[[104 142 119]
 [128 129 102]
 [149 102 152]
 [127 140 137]]
|
[[129 102]
 [102 152]]

[[143 120 149 124]
 [130 111 123 129]
 [124 153 138 129]]
|
[[111 123]
 [153 138]]

[[111 110 103 146]
 [103 149 113 144]
 [108 149 150 138]
 [145 147 148 125]]
|
[[149 113]
 [149 150]]

[[125 140 115 152]
 [128 128 127 112]
 [121 132 114 126]
 [129 140 130 150]]
|
[[128 127]
 [132 114]]

[[142 141 133 111 144]
 [116 109 101 134 105]
 [120 118 114 134 106]]
|
[[109 101]
 [118 114]]

[[142 151 132]
 [141 116 120]
 [120 139 133]]
|
[[116 120]
 [139 133]]

[[107 106 105]
 [107 106 105]
 [109 109 107]
 [106 106 105]]
|
[[106 105]
 [109 107]]
---
[[143 141 115 146]
 [119 110 115 110]
 [125 143 111 107]
 [120 117 124 113]
 [128 116 129 126]
 [129 125 121 106]]
|
[[125 143 111 107]
 [143 141 115 146]
 [129 125 121 106]
 [120 117 124 113]
 [128 116 129 126]
 [119 110 115 110]]

[[141 135 125 129 126 126]
 [132 140 133 116 124 124]
 [130 153 154 119 122 146]]
|
[[130 153 154 119 122 146]
 [132 140 133 116 124 124]
 [141 135 125 129 126 126]]

[[107 121 112 107 103 103 103]
 [114 143 148 109 108 113 133]
 [104 111 109 106 125 110 152]
 [146 149 126 148 147 148 116]
 [155 148 149 150 134 144 109]]
|
[[146 149 126 148 147 148 116]
 [155 148 149 150 134 144 109]
 [114 143 148 109 108 113 133]
 [107 121 112 107 103 103 103]
 [104 111 109 106 125 110 152]]

[[141 120 141 109 134]
 [144 126 138 106 132]]
|
[[144 126 138 106 132]
 [141 120 141 109 134]]

[[137 115 116 121 133 122 130 150]
 [129 123 118 111 126 141 129 113]
 [131 133 110 116 125 130 126 116]]
|
[[131 133 110 116 125 130 126 116]
 [129 123 118 111 126 141 129 113]
 [137 115 116 121 133 122 130 150]]

[[147 146 145]
 [121 121 121]
 [155 154 154]]
|
[[155 154 154]
 [147 146 145]
 [121 121 121]]
---
[[153 129 150 136 136 126 117 112 136 102 105 101 139 107 135]
 [118 133 141 152 104 109 136 122 132 128 120 139 119 101 140]
 [109 119 121 139 126 103 151 117 141 150 155 154 135 105 147]
 [132 125 139 139 113 152 109 116 137 153 115 136 149 104 119]]
|
[[132 125 139 139 113 152 109 116 137 153 115 136 149 104 119]
 [109 119 121 139 126 103 151 117 141 150 155 154 135 105 147]
 [118 133 141 152 104 109 136 122 132 128 120 139 119 101 140]
 [153 129 150 136 136 126 117 112 136 102 105 101 139 107 135]]

[[122 120 129 128 118 109 117]
 [125 125 139 126 104 123 130]
 [111 113 130 120 126 118 141]
 [136 128 136 123 111 115 119]
 [120 117 118 124 135 104 118]
 [131 125 135 122 117 119 127]
 [121 120 132 121 125 123 138]
 [112 116 134 120 116 123 146]
 [118 120 130 128 117 115 124]
 [119 119 136 120 114 121 139]]
|
[[119 119 136 120 114 121 139]
 [118 120 130 128 117 115 124]
 [112 116 134 120 116 123 146]
 [121 120 132 121 125 123 138]
 [131 125 135 122 117 119 127]
 [120 117 118 124 135 104 118]
 [136 128 136 123 111 115 119]
 [111 113 130 120 126 118 141]
 [125 125 139 126 104 123 130]
 [122 120 129 128 118 109 117]]

[[145 143 119 149 114 107 112 110 105 148]
 [112 144 113 142 147 112 111 107 113 106]]
|
[[112 144 113 142 147 112 111 107 113 106]
 [145 143 119 149 114 107 112 110 105 148]]

[[129 131 140 110 125 113]
 [116 141 133 118 127 111]
 [122 137 137 113 125 112]
 [113 142 126 135 132 114]
 [138 126 140 112 124 114]
 [149 121 120 136 119 124]
 [145 121 138 117 124 116]
 [116 139 125 143 136 117]
 [149 119 133 123 123 118]
 [113 143 129 127 129 112]
 [120 134 126 148 141 121]
 [151 119 127 130 121 121]]
|
[[151 119 127 130 121 121]
 [120 134 126 148 141 121]
 [113 143 129 127 129 112]
 [149 119 133 123 123 118]
 [116 139 125 143 136 117]
 [145 121 138 117 124 116]
 [149 121 120 136 119 124]
 [138 126 140 112 124 114]
 [113 142 126 135 132 114]
 [122 137 137 113 125 112]
 [116 141 133 118 127 111]
 [129 131 140 110 125 113]]

[[120 121 125 132 139 126 108 127 147 126 128 121 125 141]
 [147 114 125 132 133 126 108 127 143 131 142 120 125 137]
 [127 154 125 124 133 126 120 127 143 126 115 139 131 137]
 [155 121 125 127 130 133 108 127 143 138 131 121 127 137]
 [146 116 125 132 133 126 108 127 143 128 137 121 125 137]]
|
[[146 116 125 132 133 126 108 127 143 128 137 121 125 137]
 [155 121 125 127 130 133 108 127 143 138 131 121 127 137]
 [127 154 125 124 133 126 120 127 143 126 115 139 131 137]
 [147 114 125 132 133 126 108 127 143 131 142 120 125 137]
 [120 121 125 132 139 126 108 127 147 126 128 121 125 141]]

[[128 105 127 134 114 148 127 124 130 120 131 128 123]
 [125 109 129 139 117 148 132 124 129 115 129 128 126]
 [127 111 133 139 127 148 137 120 130 113 130 127 125]
 [125 111 127 133 115 148 128 132 135 121 129 130 124]
 [133 104 131 135 138 148 136 117 136 116 133 129 119]]
|
[[133 104 131 135 138 148 136 117 136 116 133 129 119]
 [125 111 127 133 115 148 128 132 135 121 129 130 124]
 [127 111 133 139 127 148 137 120 130 113 130 127 125]
 [125 109 129 139 117 148 132 124 129 115 129 128 126]
 [128 105 127 134 114 148 127 124 130 120 131 128 123]]

[[147 121 148 113 113 112 117 110 142 144 111 111 112]
 [110 129 142 110 148 148 145 146 143 109 145 142 139]
 [114 142 113 150 148 145 146 122 122 121 143 146 149]]
|
[[114 142 113 150 148 145 146 122 122 121 143 146 149]
 [110 129 142 110 148 148 145 146 143 109 145 142 139]
 [147 121 148 113 113 112 117 110 142 144 111 111 112]]
---
[[139 135 118 101 126]
 [135 128 131 114 124]
 [112 117 141 140 118]]
|
[[139 135]
 [135 128]
 [112 117]]

[[148 117 146 155]
 [148 119 137 156]
 [142 110 138 157]
 [148 119 137 156]]
|
[[148 117]
 [148 119]
 [142 110]]

[[129 124 120 107 113]
 [128 134 129 116 108]
 [132 122 118 118 151]
 [136 122 134 112 140]
 [119 128 139 133 146]]
|
[[129 124]
 [128 134]
 [132 122]]

[[141 145 110]
 [132 129  99]
 [135 141 134]]
|
[[141 145]
 [132 129]
 [135 141]]

[[133 105 129 136 121]
 [127 136 125 123 118]
 [123 134 101 122 142]]
|
[[133 105]
 [127 136]
 [123 134]]

[[123 123 123]
 [100 123 152]
 [108 118 108]
 [130 129 106]
 [128 127 133]]
|
[[123 123]
 [100 123]
 [108 118]]
